The rows of M fall into 3 groups, which share some directions, and each row is roughly a mix of its group's hidden directions, except one row that fits no group.
M, 131 rows:
[[-45  20  11  12   5   4  -7   4  30   3  35   8]
 [ 18   8  17 -21  34 -15  32 -18 -10  27 -14  14]
 [-25 -43 -14  -1 -29  13  13  14   3 -18 -22 -13]
 [ 39  22 -24   7 -15  20  27  -5  -7  23  21  -3]
 [ 24  25  23  22   9  -7   2  22  37  -6  26 -10]
 [-27  17   6  29  20  25  16  25  -2  10  17  29]
 [-17 -24 -38 -37  -4 -13   9  26 -15 -10  -8   7]
 [ 13  15 -15  30 -27  11   6 -25 -14   4  11  41]
 [-13   6 -25  14 -31  35  -1  18 -10  -1 -22  31]
 [-37  28  -7  15  30 -30  12 -16 -12   8  -2 -15]
 [ 21   5  25   5 -29  14  18 -30 -22   3  18  29]
 [-30   0  10  19 -24  48  -7   3  14   1  17  14]
 [-33  18   0  -7 -36 -10 -18  -9 -18  19  -8 -33]
 [  7  50 -23  -6 -15  -5   7   2 -27  28  -1 -11]
 [  9  -7   8  -9 -10  44  -6   1  26  22  31  25]
 [  3  -6 -42  33 -11  -7  12 -11  25  24  21 -11]
 [-20 -57   2 -24   6   3  -6   9  17  -8   7  15]
 [ 10   5 -35   5   5 -21   6 -15  24  42   2 -26]
 [  2 -21 -17  11 -19  11  23   9 -15 -19 -29  41]
 [ -1  10  12 -24  -6   7  12  12 -28 -36  23  36]
 [-12 -18  20  -6  12 -23  -6  16 -13 -28 -47  -3]
 [ 13 -36 -36  12  21 -15  -3 -19 -13  11  29   8]
 [-18  23 -23  16 -33  23 -18 -20 -33   5   6   4]
 [-23  30  -1   6 -16   2 -36 -12 -32  13 -26  -7]
 [ -9 -16  -5   2  -3 -29  31  30  -1  -8  13 -41]
 [ -3  24  26  -6 -16  16 -28 -43  17  13   8   8]
 [ -6 -14  -2  15   8 -24  20  27  17 -30 -22 -33]
 [  4  18  27  15  -1 -51 -13 -13  -4  -5  28   2]
 [-23  26  27   1 -14  10  40  29 -12  10  13  -4]
 [  0   4  20  26 -24  19   7   6  26 -33   9 -34]
 [-37 -17   4 -21   4   6  -4   5  44  12 -26  12]
 [-24   7  -2  -1 -21  23 -22   6 -11 -31 -42  10]
 [  1   5 -34 -17   4  41   2  13 -10  24   5 -31]
 [ 23  11  12   6 -29  22   6 -29  21  11  38   7]
 [-23 -16  24   3 -22  23 -17   4 -29 -18 -18  31]
 [-29  29  11  18 -12 -30 -12   4   4  36  19   2]
 [-12  29  12  31   6 -36   4 -12  13 -17  19 -25]
 [-46  -3  14 -12  -2   6 -38 -32   4   3  -4   9]
 [ 23 -17   3 -35  35 -21  21  -9  -5  24   0  16]
 [ 28  29  -6  36  28   9 -14  19  24 -10   8   2]
 [-22  -2 -15  10 -27   1 -20  -4  32 -18  18 -38]
 [ -8  29 -51  -3 -19  13  10  13  16 -21   6   7]
 [ -7   2  47   8  12  -9 -20  25  -3 -26 -24  16]
 [ 39  -1  -3   5  39 -14  -4 -18  14  27 -20  10]
 [  5  -7   8 -32 -13 -20   3 -10  40 -26  28 -13]
 [-23  -5  47 -27 -20  -5  25 -10 -19  -8   0   3]
 [-14  14   7 -23  -8   8 -46 -11  28 -13  15 -24]
 [  0  -2  -7   8 -16 -24  22 -45 -14  -1  38  -2]
 [-22   4 -19 -21   2  17  25  50  14 -10  -1  -3]
 [ -8  -3   5 -31 -42  -8  19   9   6 -24  22 -26]
 [ -5 -15 -41 -19  -2  -2 -36  16 -34   0 -12   5]
 [-11  14  35  -6  30   9   6  -5 -12  25   6  40]
 [ -9 -43 -15 -12  -4  14   3  29 -30  -8  -8  26]
 [-29   7  -5  20 -12  17 -42  -7 -32 -12 -19   2]
 [-30 -15  27  21  10  24  22  28 -14   0  14  21]
 [ 23  -7  15  32   5  39  15 -30  10  16 -14  -9]
 [-10 -19  34 -21  34 -32  13 -19  13   3  -5  10]
 [ -3   1 -16  31 -24  -3  28 -27   8  34  23   1]
 [-36 -15 -14   0  27 -22  12  -5 -13  40   1 -13]
 [ 30 -10   8 -32  -4 -30 -17 -30 -25   4 -14  -7]
 [ 11  15   3   0  42  -6  16   0  13  15  27  40]
 [  0   1  37 -19  21 -19  -7 -18 -31  19 -16  24]
 [ 21 -15  24  24  23 -29  25 -13  17 -14  -7  24]
 [ -9  -2  52   9  18  -4 -11  25  18 -17   1  21]
 [ 38   9  12  -9   7 -18   2  -8   8  -8  50 -15]
 [-12  -5 -36  28  23  -4 -13 -13 -14  23  32  15]
 [ 16 -22 -10  -4 -33   8 -37  12 -15 -17  26  19]
 [ -7  32   1 -20 -10  -5 -36 -19 -33 -15 -13  18]
 [-34 -27 -12  25   8  18   0   8 -36   6  -2  25]
 [ 27  -5 -24   5 -18  14  14  17  19 -40  19 -19]
 [ 24 -20  29  29  24  -8 -23 -15   6   8  21 -23]
 [ 22  30  23  -1   7   4 -37 -13 -27 -25   3  13]
 [ 24   5 -39  43  -7   5  -6  20   5 -22   3   3]
 [ -3 -46 -11  -6   6 -19  44   3 -18 -10   2   6]
 [  8  22 -48  -6 -12   3 -14  -8  26 -13 -30  -4]
 [ 13  30  38 -20  26   9  12  16 -18 -16   5  21]
 [-17   0  42 -25 -19 -11 -10  -5  -8 -24  33  -6]
 [ 45  27   3   8   3  19  13  20  19  19  25   5]
 [ 21 -22  19 -12 -26   8  33 -31 -17  -4 -20  12]
 [ 13  -1   3  -2  10 -14  14   0  20  -4  63  -6]
 [-17  12  -3  55  14  24 -23   8   1  11   8  -8]
 [-16 -23  19 -31  24  -6  26   7 -16  28 -24  -5]
 [-21   6  10  19 -43   4  10  33 -12 -29  -4  -9]
 [ 13  19   0 -33  12 -21  21  -8 -22  33 -12  25]
 [ 25  18   3  18 -10 -16   6  -2 -51  -8  25  -9]
 [ -1  27 -23 -11   9  -8  24   6 -11  10  45  27]
 [  7 -18 -48  23  23  -6  -7 -15 -13  17  21  12]
 [-18   9  10 -19  13 -17  24  11  25  16  33 -33]
 [-27 -15  -8 -10 -28 -39 -21 -11 -26  15  -8  12]
 [ 12   7  44   9  33  -8  28  15   6 -12 -12  19]
 [ 34 -35  -5 -28  -3 -20   7 -13 -17 -23  21   1]
 [ 15  -8 -22  14  21  -3 -26 -20 -43   0  11  24]
 [ -3 -20  45   5   6 -15   0  19  26 -32 -15  -1]
 [  3  11  -7  23  -7  10 -40 -33  18  19  -9  28]
 [ -8  12  31  27   4 -15  33 -18  24  -7  29  -6]
 [ -2 -30 -24  27 -21 -40  12 -21  -4  14   2   2]
 [  2 -33   1 -20 -13  25  16 -10 -30  11   0  38]
 [-22 -17  -2  11  -4  -3 -13  20 -25  34 -41 -14]
 [-15  30  -8  -4  10  -4 -53  -9  13  14  21  -3]
 [ 24   6  -3  23 -14 -23 -26 -17 -46  -9   5   7]
 [ 20  32   6  37  10  20   6  30  16 -22   8   6]
 [-25  14 -40   1 -19   3   2   8   2  42  21  -5]
 [-19 -14 -48 -17 -36  16   6  -8   1  10  10   0]
 [ 22   1   1   9 -13 -19 -24 -20  -4  15  11 -51]
 [ 23  19  16 -17 -12 -12   8   2 -33  -7  45  -9]
 [  3  -2   8 -33 -37   3  10  10  11 -45  -4 -13]
 [-36  -8   0  24 -10 -18 -29   8   5 -30  30  -5]
 [  0  14 -50  14  15  10  -1   1 -15  -6  23  33]
 [ -4  -8 -22   5 -13 -19  21 -17  15 -16 -21 -47]
 [ 17 -45 -28 -15 -22 -19   0   0 -19 -21   6  -3]
 [-11  -8  -5 -20  16 -40   4  -7 -19  28  -5  37]
 [ 23 -21 -19 -10   2  31  24 -30   6   2  14 -31]
 [-10   1  -8   5   5  45  14  38  -6  11 -31   8]
 [ 10   5 -26  16   5 -42   9  17 -33 -21   0 -17]
 [ 19   4  35   6  -7  18   3  -4  23   7  42  27]
 [  0 -43 -47 -15  -4 -15   5   8  -2  -7  12 -15]
 [  4  -6  22 -13   1  43   7   2  -5  24   4  43]
 [ 26  -1  -7 -18  11 -32  14 -16   9  18  44  -8]
 [  7  18 -18  27  -1   5 -16  -2  46   1   6 -35]
 [-14 -11  24  16 -37 -10  -4   0 -39 -11 -27  10]
 [ -1  18 -13  12 -38  -6  -4 -19 -40  15  27   1]
 [ 43  20 -22   0  26  -3 -15 -14  28 -14  -6  16]
 [  7 -19   6  35  -8 -22   6 -41  23  10  -5  22]
 [-24   0 -39  -1  -4  -9 -14   2 -17  -9 -37 -31]
 [ 12  13  40  23  13 -19  37   4   7  -6  21 -13]
 [  8 -24 -16 -33  38  -8  -6  -2  -6  10 -27  25]
 [ -4  17  22  11 -30  27 -16   6  17 -43   3  -5]
 [ -5  -9  16  12 -20  28  -2 -46  -1  32 -15   2]
 [  6   2  41 -27  30  -2 -20  -7  -5  -2  -3 -35]
 [-38  23  20   2 -21 -16  10  34  -4  12  15 -18]
 [-10 -19 -28 -34   8   8 -21   3 -12  11 -42  -4]]
One row of each group comes first, with its name. Which group is each row after those in?
[  6 -29 -14  -8  -6   8  42 -18  31  12  22 -12] | <53>
[ 31   9  -6  20  -2 -25 -14  -6 -51  -8   9   4] | <128>
[-19 -45   6  28  -2   0 -24 -12   8   8  -7 -31] | <6>

[ 20  -8  13   6  32  -3  10  -1 -42  20   7  32] | <6>
[ 25   5 -27  38  -5  -2  24 -15 -13  17  10  30] | <128>
[  6 -16  45   4   1 -12   0  22   5 -34 -30   6] | <53>
[  3  31 -18  13  -6  16 -45 -21   7  25  14   9] | <128>
[  7 -32 -33 -27  29 -15 -26  -1   7   0 -21  -1] | <128>
[ 18  15 -25  -4  19 -19  26  -4  24  44   4  -2] | <6>
[ -9   8 -42 -18 -16 -21   3 -13 -20   8  39   0] | <6>
[ 10 -39  -5 -41 -13   0 -16 -28  20   3 -10  -4] | <53>
[-17  47  18  18  17   9  18 -21  -8  25   1   7] | <53>
[ 16 -10  -1   8  26  -1  -8  22  40 -37  -5 -23] | <128>
[ 31  -2 -14 -16   4   3   1   9  46   7 -15 -34] | <53>
